In the data rows, 128 means zero.
Some points, each followed by its number:
[91, 188, 124, 125, 128, 177, 125, 91, 82, 143, 146, 148, 133, 161, 162, 80] 0
[181, 154, 117, 135, 115, 131, 151, 159, 162, 136, 147, 172, 130, 121, 107, 111] 1
[148, 140, 114, 136, 137, 128, 144, 117, 141, 108, 145, 105, 177, 120, 144, 144] 2
[94, 137, 132, 121, 163, 121, 72, 109, 89, 160, 113, 132, 89, 132, 173, 116] 3
[168, 158, 82, 174, 107, 131, 159, 188, 144, 155, 201, 120, 132, 88, 77, 140] 4
[137, 131, 118, 150, 131, 118, 136, 131, 119, 137, 153, 124, 136, 129, 117, 139] 5
[149, 178, 146, 130, 87, 164, 148, 125, 116, 108, 125, 141, 119, 150, 134, 100] 6
[78, 144, 103, 115, 142, 105, 134, 116, 117, 92, 127, 100, 154, 89, 127, 126] 7
[139, 124, 153, 116, 108, 148, 122, 97, 110, 146, 105, 123, 139, 159, 147, 122] 8
[164, 111, 137, 117, 108, 132, 134, 109, 131, 84, 122, 132, 144, 135, 180, 150] 9
[147, 77, 139, 141, 133, 125, 150, 147, 218, 128, 139, 153, 123, 106, 56, 123] 10
[164, 113, 113, 139, 126, 117, 130, 163, 156, 136, 132, 95, 145, 110, 89, 154] 11
[101, 151, 147, 118, 106, 125, 149, 139, 117, 138, 132, 135, 132, 180, 79, 114] 12
[78, 148, 114, 142, 174, 147, 123, 94, 107, 136, 152, 130, 118, 134, 164, 116] 13
[121, 99, 138, 109, 139, 115, 116, 124, 167, 116, 137, 172, 119, 125, 107, 121] 14
[109, 147, 128, 150, 118, 165, 127, 96, 149, 89, 151, 97, 156, 119, 180, 135] 15
[119, 159, 151, 99, 112, 118, 132, 115, 60, 147, 94, 109, 138, 180, 111, 114] 16
[139, 116, 120, 93, 159, 115, 109, 139, 96, 165, 99, 163, 100, 131, 105, 86] 17
[108, 169, 133, 126, 124, 162, 121, 98, 110, 122, 123, 134, 131, 135, 169, 100] 18
[156, 119, 135, 142, 123, 126, 121, 146, 195, 133, 114, 118, 105, 99, 110, 113] 19
[186, 152, 151, 102, 84, 114, 153, 147, 129, 123, 97, 108, 147, 151, 77, 114] 20
[84, 114, 119, 141, 159, 131, 107, 126, 135, 79, 157, 169, 100, 98, 190, 133] 21
[139, 115, 126, 145, 139, 122, 120, 143, 152, 152, 154, 157, 104, 121, 99, 121] 22
[129, 127, 114, 109, 131, 113, 100, 126, 112, 102, 130, 132, 130, 112, 140, 136] 23
[76, 116, 151, 106, 149, 122, 86, 112, 77, 128, 91, 144, 97, 164, 171, 110] 24
[139, 92, 145, 154, 83, 133, 159, 128, 165, 132, 136, 150, 117, 103, 89, 157] 25
[136, 113, 107, 160, 142, 119, 142, 149, 168, 121, 164, 125, 136, 115, 104, 137] 26
[115, 126, 160, 126, 124, 126, 114, 101, 130, 129, 105, 82, 157, 139, 143, 149] 27
[103, 106, 145, 155, 136, 120, 115, 148, 112, 126, 146, 182, 81, 116, 153, 143] 28
[138, 100, 125, 136, 127, 108, 121, 119, 121, 135, 127, 119, 136, 126, 132, 146] 29
[148, 97, 125, 115, 159, 134, 122, 124, 152, 174, 112, 127, 112, 147, 84, 95] 30
[113, 169, 143, 124, 121, 161, 122, 116, 51, 140, 123, 128, 115, 184, 148, 117] 31
[141, 135, 172, 125, 101, 138, 134, 106, 118, 142, 107, 120, 141, 152, 134, 140] 32
[120, 181, 121, 138, 120, 155, 127, 124, 111, 168, 113, 101, 125, 138, 103, 99] 33
[108, 119, 121, 125, 138, 97, 128, 150, 91, 97, 137, 161, 123, 114, 137, 147] 34
[133, 133, 99, 142, 150, 130, 138, 159, 140, 113, 175, 191, 112, 89, 142, 124] 35
[113, 114, 122, 107, 162, 115, 125, 120, 146, 132, 104, 140, 127, 123, 83, 86] 36
[94, 124, 116, 140, 159, 146, 143, 101, 107, 144, 158, 136, 150, 137, 147, 129] 37
[91, 105, 107, 126, 177, 158, 95, 93, 135, 176, 144, 146, 110, 129, 152, 102] 38
[80, 134, 169, 132, 128, 149, 116, 77, 136, 145, 105, 79, 148, 154, 147, 130] 39
[113, 138, 133, 127, 130, 117, 112, 139, 130, 130, 120, 123, 130, 107, 156, 141] 40
[146, 109, 92, 138, 142, 119, 145, 151, 158, 133, 157, 98, 154, 103, 74, 131] 41
[145, 144, 136, 107, 105, 135, 120, 128, 102, 140, 82, 85, 134, 133, 136, 123] 42
[59, 93, 158, 111, 146, 125, 97, 97, 112, 105, 107, 169, 80, 158, 168, 128] 43
New points follow, each followed by the numbers of its three nearest points above, nearest first.
[142, 148, 104, 111, 133, 137, 131, 128, 76, 136, 113, 122, 129, 141, 142, 109] 42 23 8
[127, 118, 132, 131, 126, 138, 137, 147, 135, 149, 136, 164, 88, 135, 82, 94] 22 30 14
[122, 177, 119, 141, 116, 154, 128, 126, 117, 171, 115, 99, 122, 133, 100, 101] 33 42 5
[145, 197, 103, 113, 131, 155, 105, 115, 38, 163, 109, 108, 115, 145, 158, 87] 31 0 33
[178, 117, 106, 170, 108, 129, 134, 174, 152, 171, 153, 104, 114, 101, 116, 170] 11 4 26
[130, 114, 124, 100, 161, 114, 110, 134, 99, 176, 98, 157, 106, 132, 100, 86] 17 30 36
[73, 150, 101, 108, 144, 104, 129, 124, 114, 93, 130, 99, 164, 89, 129, 127] 7 23 40
[88, 138, 175, 74, 142, 117, 131, 74, 111, 136, 56, 108, 166, 178, 95, 92] 16 39 8
[99, 135, 125, 141, 130, 154, 141, 143, 149, 108, 203, 186, 140, 131, 151, 149] 35 37 21
[107, 132, 165, 132, 127, 161, 105, 101, 125, 174, 111, 145, 86, 164, 145, 112] 8 3 32
[187, 145, 153, 101, 85, 116, 143, 143, 129, 120, 88, 109, 142, 152, 86, 112] 20 42 32
[155, 100, 124, 107, 135, 136, 118, 127, 129, 163, 97, 157, 124, 148, 91, 110] 30 17 36
[134, 156, 92, 146, 139, 127, 118, 143, 109, 159, 158, 102, 129, 108, 120, 130] 5 33 40
[143, 112, 126, 92, 159, 112, 106, 134, 96, 173, 92, 157, 103, 129, 107, 89] 17 30 36
[184, 112, 168, 122, 91, 131, 134, 118, 148, 120, 83, 98, 145, 137, 129, 141] 32 42 8
[79, 148, 102, 111, 138, 108, 135, 120, 117, 92, 126, 103, 160, 89, 123, 122] 7 23 40
[113, 129, 138, 132, 151, 111, 87, 122, 133, 128, 94, 92, 107, 99, 143, 121] 40 23 29
[114, 123, 132, 109, 123, 100, 149, 148, 155, 95, 139, 152, 145, 148, 97, 133] 14 12 26
[127, 148, 120, 121, 148, 104, 77, 150, 51, 137, 118, 161, 86, 107, 178, 123] 3 34 23
[110, 100, 139, 124, 123, 87, 129, 144, 123, 107, 117, 108, 138, 131, 114, 166] 29 40 23
[134, 123, 144, 119, 105, 105, 124, 153, 177, 101, 112, 97, 140, 102, 101, 158] 11 19 40
[70, 95, 103, 147, 161, 87, 120, 140, 151, 25, 178, 123, 159, 77, 193, 192] 21 7 34
[70, 61, 160, 140, 157, 131, 113, 98, 151, 131, 134, 156, 98, 144, 140, 143] 43 14 28
[149, 152, 142, 116, 100, 165, 138, 120, 145, 153, 88, 111, 130, 143, 91, 85] 33 42 20
[95, 161, 141, 126, 112, 116, 161, 139, 158, 108, 156, 121, 148, 156, 70, 126] 12 5 26
[133, 103, 131, 148, 125, 123, 140, 144, 151, 139, 135, 94, 127, 108, 95, 146] 11 26 41
[88, 152, 117, 140, 153, 153, 76, 94, 71, 153, 123, 89, 101, 131, 186, 119] 3 13 18
[134, 150, 117, 125, 149, 105, 82, 151, 56, 135, 122, 155, 87, 103, 176, 121] 3 23 34
[120, 154, 149, 101, 107, 119, 130, 119, 65, 145, 99, 110, 138, 181, 108, 119] 16 31 42
[164, 153, 84, 175, 114, 133, 156, 175, 145, 155, 200, 121, 134, 91, 74, 144] 4 41 26
[184, 122, 155, 124, 87, 129, 128, 117, 108, 98, 84, 101, 128, 128, 178, 155] 9 42 32
[177, 151, 123, 134, 123, 128, 155, 150, 157, 131, 146, 171, 137, 119, 110, 120] 1 22 5
[159, 107, 117, 121, 132, 121, 128, 115, 149, 156, 118, 136, 131, 135, 78, 105] 30 36 22
[130, 122, 137, 124, 112, 90, 139, 160, 169, 112, 142, 100, 168, 96, 97, 184] 11 41 26
[112, 87, 134, 134, 139, 121, 121, 138, 127, 97, 139, 205, 91, 117, 169, 143] 28 21 34
[90, 131, 128, 121, 154, 131, 72, 105, 93, 156, 119, 134, 97, 131, 173, 119] 3 24 13
[152, 146, 135, 116, 100, 135, 122, 128, 100, 143, 86, 85, 137, 130, 134, 129] 42 32 8
[103, 92, 143, 125, 137, 114, 132, 129, 161, 94, 129, 177, 109, 133, 118, 133] 14 28 22
[141, 173, 120, 99, 111, 141, 148, 123, 129, 110, 125, 131, 159, 146, 115, 89] 6 18 12
[137, 138, 131, 122, 106, 97, 147, 153, 122, 100, 135, 112, 152, 135, 104, 154] 5 29 11
[139, 104, 114, 139, 145, 139, 114, 129, 103, 156, 154, 171, 91, 118, 162, 130] 28 22 35
[172, 107, 118, 133, 128, 128, 115, 113, 125, 141, 107, 114, 116, 128, 116, 116] 29 30 5
[151, 195, 102, 112, 125, 156, 105, 118, 39, 161, 102, 113, 113, 145, 154, 86] 31 33 0
[139, 101, 117, 137, 147, 138, 108, 130, 112, 150, 151, 173, 81, 115, 168, 131] 28 22 35
[146, 71, 139, 140, 134, 115, 148, 146, 217, 131, 136, 153, 117, 109, 54, 121] 10 19 25
[111, 165, 139, 140, 111, 155, 124, 121, 103, 190, 131, 119, 118, 151, 101, 109] 33 12 31
[156, 106, 135, 108, 135, 104, 106, 144, 112, 131, 83, 154, 82, 107, 116, 110] 17 23 36
[116, 113, 126, 129, 152, 119, 79, 136, 110, 156, 111, 133, 73, 116, 177, 131] 3 40 28
[141, 112, 134, 140, 142, 119, 119, 138, 153, 156, 148, 153, 113, 121, 98, 121] 22 14 5
[130, 69, 121, 118, 147, 131, 125, 129, 145, 127, 139, 185, 98, 144, 124, 117] 14 22 28
[119, 150, 124, 132, 141, 103, 115, 130, 83, 125, 116, 92, 140, 106, 174, 161] 40 23 29
[145, 103, 128, 142, 123, 124, 135, 137, 155, 141, 129, 97, 124, 106, 96, 143] 11 29 41
[143, 169, 123, 135, 121, 123, 124, 134, 96, 148, 107, 92, 142, 113, 125, 132] 42 33 40
[83, 146, 113, 143, 169, 157, 125, 98, 96, 141, 156, 123, 121, 142, 167, 118] 13 37 18
[135, 74, 149, 113, 115, 113, 129, 133, 147, 104, 121, 171, 104, 147, 132, 150] 14 29 28
[106, 130, 167, 135, 126, 158, 107, 108, 134, 174, 109, 142, 93, 158, 140, 124] 8 32 3
[107, 157, 136, 148, 104, 129, 170, 149, 166, 72, 151, 132, 125, 92, 102, 135] 26 25 5
[112, 123, 132, 106, 128, 96, 148, 146, 154, 94, 136, 152, 143, 141, 95, 133] 14 34 26
[92, 122, 117, 122, 135, 115, 167, 125, 165, 106, 180, 147, 179, 149, 94, 140] 26 5 2
[140, 104, 138, 109, 136, 174, 125, 86, 135, 129, 96, 135, 106, 162, 142, 75] 8 18 30
[113, 147, 119, 163, 121, 134, 134, 172, 129, 188, 171, 172, 91, 125, 100, 121] 22 5 1
[173, 121, 170, 139, 79, 149, 139, 129, 171, 126, 117, 121, 120, 146, 125, 132] 32 19 25
[125, 111, 118, 157, 130, 159, 126, 111, 150, 175, 157, 117, 124, 132, 134, 148] 5 29 37
[131, 126, 118, 142, 125, 128, 155, 148, 125, 149, 148, 132, 145, 136, 108, 136] 5 26 29
[138, 167, 124, 100, 113, 137, 147, 123, 128, 107, 115, 125, 155, 150, 114, 92] 6 12 20
[163, 149, 127, 122, 102, 158, 137, 110, 130, 124, 107, 81, 156, 142, 125, 109] 42 8 32
[135, 105, 139, 102, 135, 175, 127, 86, 134, 126, 88, 129, 105, 163, 140, 70] 8 18 30
[95, 94, 137, 126, 142, 127, 139, 130, 194, 104, 139, 163, 119, 134, 87, 112] 14 10 36
[152, 182, 116, 119, 120, 135, 145, 112, 125, 147, 122, 69, 184, 128, 78, 101] 33 20 42
[129, 158, 134, 120, 128, 137, 121, 128, 130, 153, 106, 141, 117, 135, 105, 101] 33 36 12
[142, 94, 108, 158, 137, 110, 136, 151, 161, 94, 163, 123, 134, 81, 133, 168] 26 11 41
[142, 76, 88, 138, 152, 136, 135, 120, 189, 113, 162, 145, 150, 79, 143, 143] 26 35 41
[159, 150, 80, 178, 109, 132, 160, 177, 143, 153, 202, 119, 131, 89, 81, 144] 4 26 41
[162, 109, 139, 121, 103, 132, 136, 115, 135, 83, 122, 129, 149, 129, 174, 154] 9 2 29
[158, 106, 126, 170, 114, 119, 114, 140, 91, 90, 140, 122, 100, 115, 210, 193] 9 29 40
[128, 121, 127, 81, 142, 78, 104, 130, 113, 69, 93, 115, 135, 127, 158, 136] 23 40 34
[119, 126, 132, 106, 141, 165, 128, 104, 143, 91, 102, 130, 96, 142, 154, 79] 18 8 6
[116, 162, 141, 145, 114, 150, 125, 123, 105, 193, 132, 118, 116, 152, 90, 116] 33 12 5
[163, 109, 131, 123, 99, 135, 138, 125, 140, 85, 131, 130, 138, 129, 176, 149] 9 2 29
[136, 122, 92, 153, 138, 154, 133, 144, 147, 163, 184, 158, 106, 115, 120, 116] 22 35 26
[100, 111, 128, 126, 124, 142, 145, 124, 147, 114, 145, 183, 103, 157, 101, 107] 14 22 12
[166, 154, 80, 172, 113, 128, 160, 177, 147, 154, 205, 116, 138, 85, 75, 147] 4 41 26
[107, 158, 92, 118, 162, 135, 115, 126, 130, 175, 135, 104, 143, 125, 102, 95] 33 36 5
[146, 166, 121, 134, 117, 126, 121, 130, 104, 147, 112, 87, 145, 113, 122, 135] 42 33 5
[143, 133, 171, 123, 103, 129, 135, 106, 123, 141, 102, 128, 141, 155, 128, 140] 32 8 27
[97, 134, 123, 144, 131, 152, 147, 146, 147, 104, 203, 180, 144, 130, 152, 155] 35 37 21
[137, 127, 121, 150, 134, 120, 136, 127, 123, 130, 150, 122, 138, 129, 123, 150] 5 29 2
[118, 133, 148, 144, 119, 126, 156, 150, 168, 94, 163, 125, 109, 129, 114, 141] 26 5 22
